(in the rows, 128 means zero)
The rows of D fall into 3 groups, and each row is roughly a mix of its group's hidden directions; some rows fit no group.
D, 101 rows:
[[180 151 149 122 132 136 129  76 134 136]
 [182 106 106 124 159 132 101 105 113 111]
 [173  91 124 141 134 124 106 104 171 136]
 [ 92 112 147 157 173 142 139 155 156 129]
 [141 129 177 121 110 136 106 105 144  80]
 [160 119  83 151 131 130  85  95 128 134]
 [124 164 169 116 168 108 118 143  96 120]
 [132 142 116 156 140 135 163 161  96  84]
 [100 131 116 112  88 161 136 105 148  86]
 [116 156 116  92 176 111 144 113  95 132]
 [163 153 161 145 163  95  97 122 132 129]
 [120 150 155 121 141 156 138 162 176 100]
 [162 129 133 127 128 108 105  72 121  92]
 [162 136  78 144 173 125 131 131 150 121]
 [133 105 140 119 164 174 133  99 166 139]
 [ 94 125  97  72 115 110 150 135 110 127]
 [182  91 154 113 136 101 129 113 144 141]
 [169 135 115 133  92  85 112 117  94 127]
 [113 166  84 134 140 143 130 125  86 156]
 [189 107 157 128 142 108 101 120 139 124]
 [148 135 144 112 164 142 125 107 126 188]
 [135 178  91 141 148 159 138 130  98 140]
 [160 153 104 113 132 109 164 123 153  85]
 [183  77 133 118 125 139 102 127 127 118]
 [120 148  95 106 159 114 155 107  86 149]
 [133 173 131 129 158 145 147 166 104  98]
 [134 149 155 120 128  89 152 168 149 162]
 [109  95 125 142 101 144  79 143 138 163]
 [159 136 127 154 144 169 116 137 157 172]
 [127  82 122 157 127  94 113 174 134 137]
 [136 126  94 143  82 166 110 145 150 148]
 [115 156 146 148  94 150 144 140 143  76]
 [129  80  95 148 135 117 105 117 164 154]
 [123  97 156 154 118 142 136  75 138 157]
 [140 128 111 108 101 120 145 140 155 189]
 [120 147 183 131 143  91 115 137  97 144]
 [117 143  97 155  99 135 129  90 173 113]
 [156  91 154 130 172 135 127  91 113 141]
 [123 127 177 122 104 102 132 100  84 139]
 [119 123 168 134 105 129 148 171 160 159]
 [ 84  95 110 121 106 157 113 146 109 158]
 [139 121  60 128 125 155  99 130 141 117]
 [102 123 148 108 181 122 153 167 135 130]
 [121 168 124  80 130 101 112 131 166 139]
 [ 80 153 123  87  97 133 119 132 157 132]
 [156 139 165 176 100 125 135 123 160 115]
 [121 132  78 105 142 108 120 109 149 173]
 [157 170 144 153 127 119 168  96 112 119]
 [112 102 179 123  83 105 131 105 132 127]
 [135 136 128  75 117 147 114  82 112 102]
 [150 144 106 136  89  87 149  90 114 130]
 [168 140  83 137 143 141 156 135 119  90]
 [124 132 167  76 116 101 138 147 152 147]
 [104 112 159 147 126  86 121 109  87 152]
 [156 126 113  85 148 125 134 180 106 135]
 [141  99 102 122 115 139 149 150 151  72]
 [143 132 114 112 143  95 123 167 140 182]
 [147 113 130 183 119  79 117 130 113 138]
 [108 152 139 142 115 164 162  96  90 138]
 [182 124 133 137 141 107  80 129 152 137]
 [142 118 172 129 143 139 113 121 189 135]
 [104 137 103 129 114 157 156  90 126  82]
 [123  71 153 121 118 111 136 139 159  94]
 [113 138 120  84 182 141 146 135 116 103]
 [ 96 102 134 165 121 128 106 170 134  93]
 [111 130  62 151 122 114 138 139 104 145]
 [161 110 170 113 160 117  92 119 103 123]
 [130 149  63 145 136 136 138 150  99 119]
 [172 144  97 118 118 133 116  74 127 116]
 [155  80  93 129 155 145 121 108 156 131]
 [103  87 102  95 156 150 123 104 132 152]
 [107 184 158 120 130 114 143 114 143  94]
 [115 155 132 112 149 114 106 182 111 161]
 [158 137 154 195 119 131 124 126 143 141]
 [106 101  89 109  94  97 111 115 108 151]
 [160 108 115  77 132 134 104  96 138 103]
 [170 138 150  93 170 101 116 138 112 124]
 [107 114  65 119 121 152 108  99 132 138]
 [123 145  98 165  69 145 136 130 115 127]
 [123 149 135 127 138 190 165 124 141 104]
 [121 154  76 121 136 142 150 120 100  90]
 [151 147 134 121 148  91  84 114 159 155]
 [127 124 137 139 164 182  93 125 119 156]
 [111 104 120 111 170 103  94 127 120 170]
 [152 117 125 148 146 123  70 155 119 158]
 [172 112 120 136 130 129  98 129 182 149]
 [150 133 160 103 101 115  96 105 167 147]
 [107 142 151 136 146  92 123 150 127 185]
 [ 96 130 160 125 148 140 149 171 133  87]
 [156 109 113 153 103 157 123 182 124 112]
 [ 92  86 163 107 134 120  90 137 119 142]
 [ 97 164  93 143 115 130 145 145  81 129]
 [138 113  97 128 181 100 119 124 127 168]
 [132 100 137  94 129  96 109 112 136 181]
 [142 126 183 134 156  85 150 128 142 124]
 [165 107 100 107 158 109  87 121 143 148]
 [140 118 162  70 100 109 123 120 121 104]
 [ 79 104  97 125 114 123 115 100 107  96]
 [153 126  77 110 116 117 110  85 120 152]
 [104 118 168 146 117 152 172 132 130  92]
 [174 105 178 140 144 128 133 112 145 105]]
Here is one row from each group, named. Which group is each of the other rows in?
[111 141 103 141 161 150 156 178 138 110] | K
[137 108 103  97 130 108  88 140 175 140] | M
[132 164 148 171 127  99 123 162 152 150] | C

[125 117  85 105  89 164 147 109 144 112] | M
[147 145 120 196 109 104 122 130 128 141] | M
[ 94 120 150 168 156 126 137 176 124 117] | K
[ 98 108 143 106 131 150  85 108  96 101] | K
[174  91 147 158 118 117 123 108 160 115] | M
[159  86 114 113 133 137  82  94 132 131] | C
[183 114 157 152 142 117  89 130 130 118] | C
[ 85 170 118  97 111 137 157 145 135 109] | C
[143 101 167 157 115 127  83 126 154 109] | K
[ 94 177 110 138 155 112 140 153 112 154] | C
[109  97 120 147 161  89 122 145  86 139] | M
